[[-18  10 -19  -5 -15   0 -15   2  10   5  -1]
 [-32 -25 -18   0  -6 -41 -15 -12 -23 -41 -11]]
:
[[-18 -32]
 [ 10 -25]
 [-19 -18]
 [ -5   0]
 [-15  -6]
 [  0 -41]
 [-15 -15]
 [  2 -12]
 [ 10 -23]
 [  5 -41]
 [ -1 -11]]

[[ -9 -18 -18 -13 -17]
 [  1  -3  -2 -10  -2]
 [ -1   1   0   3   1]
 [  1   6   5  12   5]
 [  1  -2  -1  -5  -1]
 [  3  -1   0  -4   0]
 [  5   6   5   9   4]
 [-14 -43 -44 -30 -41]]
:
[[ -9   1  -1   1   1   3   5 -14]
 [-18  -3   1   6  -2  -1   6 -43]
 [-18  -2   0   5  -1   0   5 -44]
 [-13 -10   3  12  -5  -4   9 -30]
 [-17  -2   1   5  -1   0   4 -41]]

[[ 14 -14  11  27 -25  23   3 -17   0]
 [-39 -23 -14 -24  11  14  16  21  42]
 [ -2 -11 -40 -34  10  18   2  11  -5]
 [-24 -24  -6 -13  31   5  -5  23  24]
 [-28   4   1 -30  22 -26 -26 -37   9]
 [-34 -25  -8 -30  39  23   6  19  25]
 [-14 -21  22  16  17  22  -2  18   0]
 [-18 -32   6  20  28  18   7  28  13]]
:
[[ 14 -39  -2 -24 -28 -34 -14 -18]
 [-14 -23 -11 -24   4 -25 -21 -32]
 [ 11 -14 -40  -6   1  -8  22   6]
 [ 27 -24 -34 -13 -30 -30  16  20]
 [-25  11  10  31  22  39  17  28]
 [ 23  14  18   5 -26  23  22  18]
 [  3  16   2  -5 -26   6  -2   7]
 [-17  21  11  23 -37  19  18  28]
 [  0  42  -5  24   9  25   0  13]]

[[-13 -14   9   6 -14  -8 -16 -10]
 [-13 -15  12  -2  -9  -1 -18 -23]
 [-34 -39  22  -1 -27 -13 -31 -19]
 [-38 -40  28   1 -46 -21 -33 -26]
 [ -7  -5   0  -4  -3  -4  -3  -1]
 [ -6  -1   3 -10 -10  -4   2  -4]
 [ 15  11   2  21   8   9  -5  -4]]
:
[[-13 -13 -34 -38  -7  -6  15]
 [-14 -15 -39 -40  -5  -1  11]
 [  9  12  22  28   0   3   2]
 [  6  -2  -1   1  -4 -10  21]
 [-14  -9 -27 -46  -3 -10   8]
 [ -8  -1 -13 -21  -4  -4   9]
 [-16 -18 -31 -33  -3   2  -5]
 [-10 -23 -19 -26  -1  -4  -4]]

[[-14 -16   6  21]
 [ 48   4  -2  -6]
 [ -8  -8   3  12]
 [ -7  -8   3  10]
 [  6   7  -3  -9]
 [ -1  -2   1   2]
 [ 11  12  -5 -16]
 [-10 -12   5  15]
 [ 21  23  -9 -31]
 [ -4  -4  37   5]
 [-17 -19   8  25]]
:
[[-14  48  -8  -7   6  -1  11 -10  21  -4 -17]
 [-16   4  -8  -8   7  -2  12 -12  23  -4 -19]
 [  6  -2   3   3  -3   1  -5   5  -9  37   8]
 [ 21  -6  12  10  -9   2 -16  15 -31   5  25]]

[[-13 -55  23  45  16  55 -28   1   1  14 -31 -46  15  26]
 [-28   6 -29  41 -25   3 -49  31 -48   5 -25 -53 -24 -42]
 [ -7 -27 -26  -9 -18 -31 -26  43  14  14 -16 -31  -9  37]
 [ 34 -16   0 -26  -1 -34   3  19  21  23  12  27  20  19]]
:
[[-13 -28  -7  34]
 [-55   6 -27 -16]
 [ 23 -29 -26   0]
 [ 45  41  -9 -26]
 [ 16 -25 -18  -1]
 [ 55   3 -31 -34]
 [-28 -49 -26   3]
 [  1  31  43  19]
 [  1 -48  14  21]
 [ 14   5  14  23]
 [-31 -25 -16  12]
 [-46 -53 -31  27]
 [ 15 -24  -9  20]
 [ 26 -42  37  19]]

[[ -7 -43]
 [-19 -26]
 [-30  44]
 [-33  34]
 [-11  54]
 [-12  54]]
:
[[ -7 -19 -30 -33 -11 -12]
 [-43 -26  44  34  54  54]]
